In the data rows, 128 means zero.
Here are some points, each followed by its number:
[138 131 140 135 138 145 170 178 167 158 169 176 172 164 131 144 129] 0
[158 145 135 136 148 159 174 171 172 176 172 164 160 135 137 150 131] 1
[154 139 150 150 144 144 142 140 146 137 148 163 177 181 183 179 173] 2
[143 137 134 137 131 133 134 130 129 145 167 183 183 177 171 171 175] 3
[161 128 154 151 164 170 164 148 146 167 176 169 160 160 140 162 145] 4
[173 162 161 155 142 140 137 133 136 135 135 139 156 170 178 183 180] 5
[137 139 156 163 175 183 181 171 156 147 140 151 128 146 133 169 164] 6
[140 154 156 158 154 148 141 140 140 165 177 181 181 180 175 168 140] 7
[150 155 164 167 177 179 176 163 151 148 129 135 153 134 135 132 142] 8
[178 174 175 178 171 158 160 160 155 154 154 148 154 158 153 141 146] 9
[151 157 154 162 174 183 181 172 160 153 156 131 141 137 146 164 148] 10
[140 135 132 133 133 130 133 139 148 177 183 180 171 167 172 175 172] 11
[165 133 152 156 167 177 182 179 173 156 154 137 142 151 135 150 154] 12
[158 163 162 154 147 141 140 137 133 152 158 158 165 175 182 183 179] 13
[167 152 168 170 181 182 173 152 142 142 151 131 135 157 144 160 155] 14
[177 170 159 152 140 134 129 129 134 140 143 141 159 165 170 180 183] 15
[167 141 153 149 163 173 180 181 175 164 159 129 158 132 160 137 131] 16
[149 140 142 157 154 156 160 174 181 180 174 164 162 146 151 130 138] 17
[135 150 148 137 146 164 172 161 154 163 173 174 168 165 140 148 153] 18
[181 182 179 175 169 164 157 146 142 139 142 137 161 153 167 142 136] 19
[160 130 145 128 129 140 151 177 178 165 165 173 174 171 166 142 135] 20
[144 149 144 140 133 138 146 176 181 169 163 167 176 173 165 164 160] 21
[148 143 138 140 141 152 169 175 174 173 175 167 164 128 152 146 164] 22
[163 142 140 135 134 135 138 151 179 183 171 162 167 175 177 171 147] 23
[173 169 162 158 142 139 136 135 131 139 131 154 156 162 174 181 181] 24
[164 166 165 164 167 165 173 177 176 170 162 155 147 133 130 131 161] 25
[137 164 166 166 178 179 175 165 154 146 134 142 148 139 162 128 142] 26
[183 175 160 144 139 137 129 133 135 136 144 136 152 161 169 177 181] 27
[131 153 146 154 151 150 145 146 166 177 181 179 177 169 164 154 157] 28
[179 181 179 171 156 146 155 162 156 152 137 147 155 150 165 161 135] 29
[129 156 141 143 149 163 179 183 177 164 160 144 133 148 141 166 169] 30
[133 146 131 129 135 136 130 128 129 151 144 165 178 181 181 177 176] 31
[170 165 170 169 181 181 169 149 145 150 128 133 134 133 133 156 159] 32
[146 147 137 144 145 153 154 173 183 182 179 171 163 147 162 167 139] 33
[135 138 129 131 129 132 139 153 182 183 169 157 170 174 176 169 167] 34
[164 159 137 146 155 167 171 167 168 172 171 161 140 140 129 140 158] 35
[141 135 133 129 137 135 133 131 131 148 157 169 173 177 180 181 179] 36
Which point above is nearest to each new point? Its number follows each.
[145 152 160 161 156 151 143 144 165 179 180 178 173 171 143 162 139] : 28
[150 144 158 165 170 175 178 173 169 160 158 152 139 145 148 135 162] : 12
[174 142 130 131 136 131 128 129 132 142 166 182 182 178 175 172 175] : 3
[139 140 158 159 158 158 149 168 177 181 178 168 164 139 145 129 132] : 17
[157 167 171 173 179 176 165 154 141 144 139 133 144 154 139 151 137] : 14
[128 156 139 145 159 169 167 158 170 175 168 160 144 130 146 153 133] : 1
[136 151 142 138 132 129 132 136 161 179 183 177 167 164 173 173 173] : 11
[175 179 183 174 160 155 163 157 150 131 131 154 146 144 160 129 134] : 19
[139 137 139 139 144 160 175 169 158 167 175 172 166 160 163 145 168] : 18
[131 146 131 142 148 162 179 183 180 169 164 156 150 138 128 163 162] : 30
[133 148 155 156 153 148 144 148 165 178 181 179 175 169 159 157 149] : 28
[156 158 144 152 160 173 183 181 169 157 146 150 162 143 157 140 169] : 12
[169 164 163 162 146 142 139 137 138 138 153 162 169 179 183 182 178] : 13
[156 177 178 173 165 152 150 165 158 154 152 128 145 159 134 144 160] : 9
[130 134 135 141 135 129 131 138 162 181 182 177 165 166 177 174 171] : 11
[175 168 171 179 183 181 159 145 139 149 132 156 140 136 138 138 163] : 32
